In the data rows, the value 128 means zero.
Here is a table of points, one per row:
[135 117 130  91  63  51 163  89 187 149 170 132 105 109 125 143 136 163 169 111  74  91 155 169 144 141 169 120 125 166 163 117]
[121 101  74 142 147 104 117  84 157 124  76 132 161  88 140 193  94 157  50 171 195 178 125 144 106  99 131  91 160 162 162 115]
[157 201 188 117 127 107 104 168  80 129 139 205  78  69 145 184 119 121  74 134 145  53 144 117  95  96 131  98 135 129 123 138]
[106  94 132 154 153 170 115 126 123  97 130 127  58 124 146 169 108 140  94 161  62 127  99 154 123 129 169 104 102 100 138 140]
[173  87  87  88 159 141  73  98 156 157 115 125  94 111 117 180 168 121 144 185 115 125  68 187 102 151 123 178 117 133 135 170]
[113 136 125 146 151 116 120  86 145 123 107 138 155 131 142  63  60  84 152 128 150 102 132 141 101 137 141 110 137 116 117 105]
[124 123 120 120 154 116  61 140  91 108 184 120 151 140  81 106 125 151 160 165 134 131 156 116  91 104 188 123 109 178 139 116]
[123 115 146 129 133 153  71  82 139 152  82 141 134 124  91 137 182 131 106 105 150  75 114 124  99 181 143 156 134 116  92  47]
[109 114 135 203 150 149 140 132 140 105 110 170 135 139 113 185 130 153 111  91 103 160 150 138 130 161 187 209 110  94 156 136]
[132 151 144 182 106 119 111 131 118 133  88 139  85 162  62 143 149 133 125 128 128 113 126 173 187 104  81 133 122 155 137 148]
[146 156  88 111  95 167 161 147 120 157  68 102  76 153 142 143 132  94 136 106 124 124 118  87  63 104 141 150  63 154 155 133]
[164 202 123 177 168 177 104 144  93 121 131 154 117 190 174  86  57 141 142 121  98 138 148 102 162 144 107 149 195 186 180 107]
[137 171 115 173 127  99  88 132 173  96 168  76 126 159 118 128 164 100 119 174  50 134  78 103 168 107 154 144 134 127 135 145]
[120 116 116 113 163 137  93 171 147 116 150 124 105  62 158  63 119  87 151 178 102 122 155  71 150 111 148 133  87  98 104  88]
[ 95 156 112 111 145  84 133 150 159 105  82  87  56 172 119  91 115 137 161  92 148 122 126 177 162 154 123 116 106  89 130 178]
[ 49 150 132 107 111 124 112 132 132 139  94  92 159  56 148 123 123 148 119 142 105  99 135 116  73 156 130 172 113 124 180 124]
[124 192  57 117 121 121 159 130  85 135 199 147 121 142 159 101 147 158 104  38 137 131 155 134  97 142 166 140 122 109 137 138]
[118 101 152 126 113 140 152 159 100 150 108 147 144 136  95  94 105 152 162 129 124 145 174 125  66 111  69 123 168  84 150 138]
[130  97 124 200  74 108 162 174  80 129 143 110 136  91 168 173  69 126 199 148 185  98 106 176 151  92 120 127 116 139  81 114]
[145 140 132 173 152 148 221  94 166 129 140 151 109  98  44 123 152 149 141 188 147  89 161 129 140 116 127 149 143 137 116 139]
[169 142  52 113 102  73 162 127 121 132 128 135 133 143 128 111  63 112  90 118 154  63  96 123 140 147 129 205 104 121  90 107]
[ 63 174 123 112 116 133 126  96 118 120  91  84 107 125 127 113 170  98 144 149 101 118 195 148 119 123 137 142 206 111  97 125]
[ 57 129 123 153 111 129 116  76 204 104 185 130  93 156 114  98  97 146  78 141 136 127 108 121 107  74 124 140 111 178  90 149]
[101  99  90 101 186 103 127 181  88 190  95 116 113 167 133 145 165 192 108 151  55 129 135 179 159 117 165 105 169 179 109 139]
[ 92 130 156 119 139 159 182 201 120 126 163 139 132 147 150 133  66  95  97 156 107  86 104  98 175 168 101 115 187 160 176 108]
[101 162 180 112 187  56 174  99 120 160  93 157 138 156 165 111 115 140 147 168 164 163 109  60 113 113 144 137  91 129 130 147]
[179 108 131 101  67 140  85 125 161  85 109 136  94 151 144 137 123 185 143 151 146 132 145 108  92 136 102  85 179 152 115 113]
[106 109 127  77 154  86  95 172 122 102 142 132 155  71 142 162 128 158 173  79 138 156  71 138 140  75 104 128 181 129 118 115]
[166 119 120 162 165  78 115 155 114 184 138 116  68 128 104 117 201  71 124 128 206 165 121 103 137 150 105  95 152 151 139 139]
[177  88 156 136 144 117 162 126 112  69 142 112  68 144 154 138 158 137  82 145  91 189 149 158 131 110 118  89 115  80  96  84]
[134 101 150 111  97 103 147 102  95 152 111 164 151 133 115  95 132 108 105 185 116 153 170 155 147 127 112 143 107  83 138  72]
[150  66 115  84 140 161 112 181 135  91 108 186 150 146 129  87 176  98 134 112 163 158 154 175 157 111 156 184 113 168 105 148]
[129 106 158 131 121 119 125 153 136 125 169  88 151 162 160 126  89 172  97 119 158 142 193 120  76 188  64 165  56 146  95 109]
[134 106 111 210 135  76 119 147 156 168  81 136 180 165 127 136 149  96 134 133  94 133  97 116  81 114 126  90 165  94 124 123]
[ 82 127 127 138 105 189 129 101 116 170 201 136  70 144 100 128  97 109 144 140 174 137 100 145 119 134 132 158 145 135 159 121]
[ 86 120 146 135 134 132 130  57 115  94 123 223 144 142 201 146 171 119 176 116 130 102  97 125 124 160 112 113 141 137  83 202]
[212 104 120 131 138 116 129  94  96 158 155 127 161 121 149 134  96 105 137 108 103 111 154 124 159 153 133 152 142 144  58 130]
[161 115  88 142  87 151  75 144 120 139  87 136 143 136 152 118 114 136 125 105 135  68 148 138 152  66 126  54  68  96 134 119]
[139  81 130 109 153  97 113  82 164 146 131 125  85  52 162 110 112  57  83  76  69 155 151 147 149  74  82 172 144 139 173 165]
[145 156  96  81  96 131 139 128 151  81 148 140 209 205 150 179 146  90 134 169 132 103 131 113 156 131  86 148 150 112 149 143]
[151 164 132 111 169 130 147 101  98 104 141  91 112 129 177 163 184 144 147 112 176 127 109 140 149  73  73 130 120  93 155  27]
[191 120 163 145 177 154 145 104 151  91 107  76 141 118 106 136 147 149 143  90 116  80 183 159 134  80 184 104 107 151 150 177]
[152 113 138 158  96 126 148 165 161 112 153 121 139  95 195  62 174 159  83 113 173 129 110 161 135 202 128  80 149 111 145 134]
[ 78  74  68 161 144 130 149 156 104  71  94 133 144  70  58 145 156 117 130 104  93 112 105 112 141 128  83 110 105 159 142 116]
[137 125 129 128 156 103 122 119  75 104 142  67 147  92  93 164 117 101 139 147 144 118 146 124 111 197 101 115 107 114 134 198]
[143  88 184  71 201 129 138 147 138 144 156 121 153 160  93 106 109 128 111  92 124  68  35 150 129 126 151  98 120  88 137 100]
[118 166 114  93 153 130 115 164 158 146 106 152 114  98  73 153  71 163 133 110  98 173 118  74 123 137  96 143 158  59  55 146]
[108 160  82  77 156 193 166 124 110 156 139 140 153 126 146 164 139  86 156 143 122 146 111 171  75 130 129  68 117 126  81  95]
[122 129 147 145  61 148 118 154 100 175 178 101 182 137 106 114 152 118  66  99 145 104 137 109 101  78 162 131 129  99 104 177]
[192 170 127 110  88 133 143 144 103 101 126 174 155 114  84  85 123 144 154 168 135 180  67 163  61 138 119 128 128  84 176 140]
[138 163 179 155  74 142 176 109 151 112 139 143 168 119 101  92 141  96 148  37  61 172 135  55 112 144 105 110  62 221 123  75]
[118 166 163 129  87 124 113  87  45  97 123 112 147  96 118 115  84 103  84 116 128 168 106 141 208 168 185 101 119 133 123 116]
[134  90 160 135  94 132 115 138 168 108 141 134 121 134 149 158 110 126 189 101 149 141 140  60  96 167 197 158 157 103 164 113]
[ 76 155 198 112 126 109  97 127 142 115 122  74 160 182 100 143  96  90 140 119 171 180 150 160 102 125 122 146 128 148 100 113]
[122  79 101  90  83 151 167 113 101  87  99 114  88 147 111 100 151 120  94 129 156 129 145  48 149 119 160 104 170 125 107 154]
[ 96  84 124 124 153 182 107  60 138 173 132 121 155 162 134 124 135 144 137 110  93 130 156  93 156 143  90  98 102 123 192 170]
[149 154 165 119 133 190 174 150 132 169  82  82 164  90 170  99 140 182 133 172 129 147  78 130 155 109 134 179 151 145 103 161]
[112 182 124 122 109 152 118 151 221 189 137 124 137 108 121 161 121 122 147 121 154 164 182 124 196 159 149  72  77 125 124 139]
[114 105 122 129 106 112  75 122  94 148 153 135 120 123 122 114 184 186 146 122 140 138  85  97 173 120  80 132 120 103 131 108]
These points spread out most along one direction. Take the direction at right angles to it along which they spread out most. Then take the direction at right angles to both along which they spread out most. Go by this last direction. Where along it does each point below lie, from 0 to 99? The average is 50, and the first point in the table lies past the average. One standard deviation of the points above along it is 16.
[191 120 163 145 177 154 145 104 151  91 107  76 141 118 106 136 147 149 143  90 116  80 183 159 134  80 184 104 107 151 150 177] >> 73
[177  88 156 136 144 117 162 126 112  69 142 112  68 144 154 138 158 137  82 145  91 189 149 158 131 110 118  89 115  80  96  84] >> 80
[ 78  74  68 161 144 130 149 156 104  71  94 133 144  70  58 145 156 117 130 104  93 112 105 112 141 128  83 110 105 159 142 116] >> 53
[129 106 158 131 121 119 125 153 136 125 169  88 151 162 160 126  89 172  97 119 158 142 193 120  76 188  64 165  56 146  95 109] >> 45
[173  87  87  88 159 141  73  98 156 157 115 125  94 111 117 180 168 121 144 185 115 125  68 187 102 151 123 178 117 133 135 170] >> 26
[101  99  90 101 186 103 127 181  88 190  95 116 113 167 133 145 165 192 108 151  55 129 135 179 159 117 165 105 169 179 109 139] >> 53
[132 151 144 182 106 119 111 131 118 133  88 139  85 162  62 143 149 133 125 128 128 113 126 173 187 104  81 133 122 155 137 148] >> 63
[ 49 150 132 107 111 124 112 132 132 139  94  92 159  56 148 123 123 148 119 142 105  99 135 116  73 156 130 172 113 124 180 124] >> 18
[150  66 115  84 140 161 112 181 135  91 108 186 150 146 129  87 176  98 134 112 163 158 154 175 157 111 156 184 113 168 105 148] >> 60
[135 117 130  91  63  51 163  89 187 149 170 132 105 109 125 143 136 163 169 111  74  91 155 169 144 141 169 120 125 166 163 117] >> 65
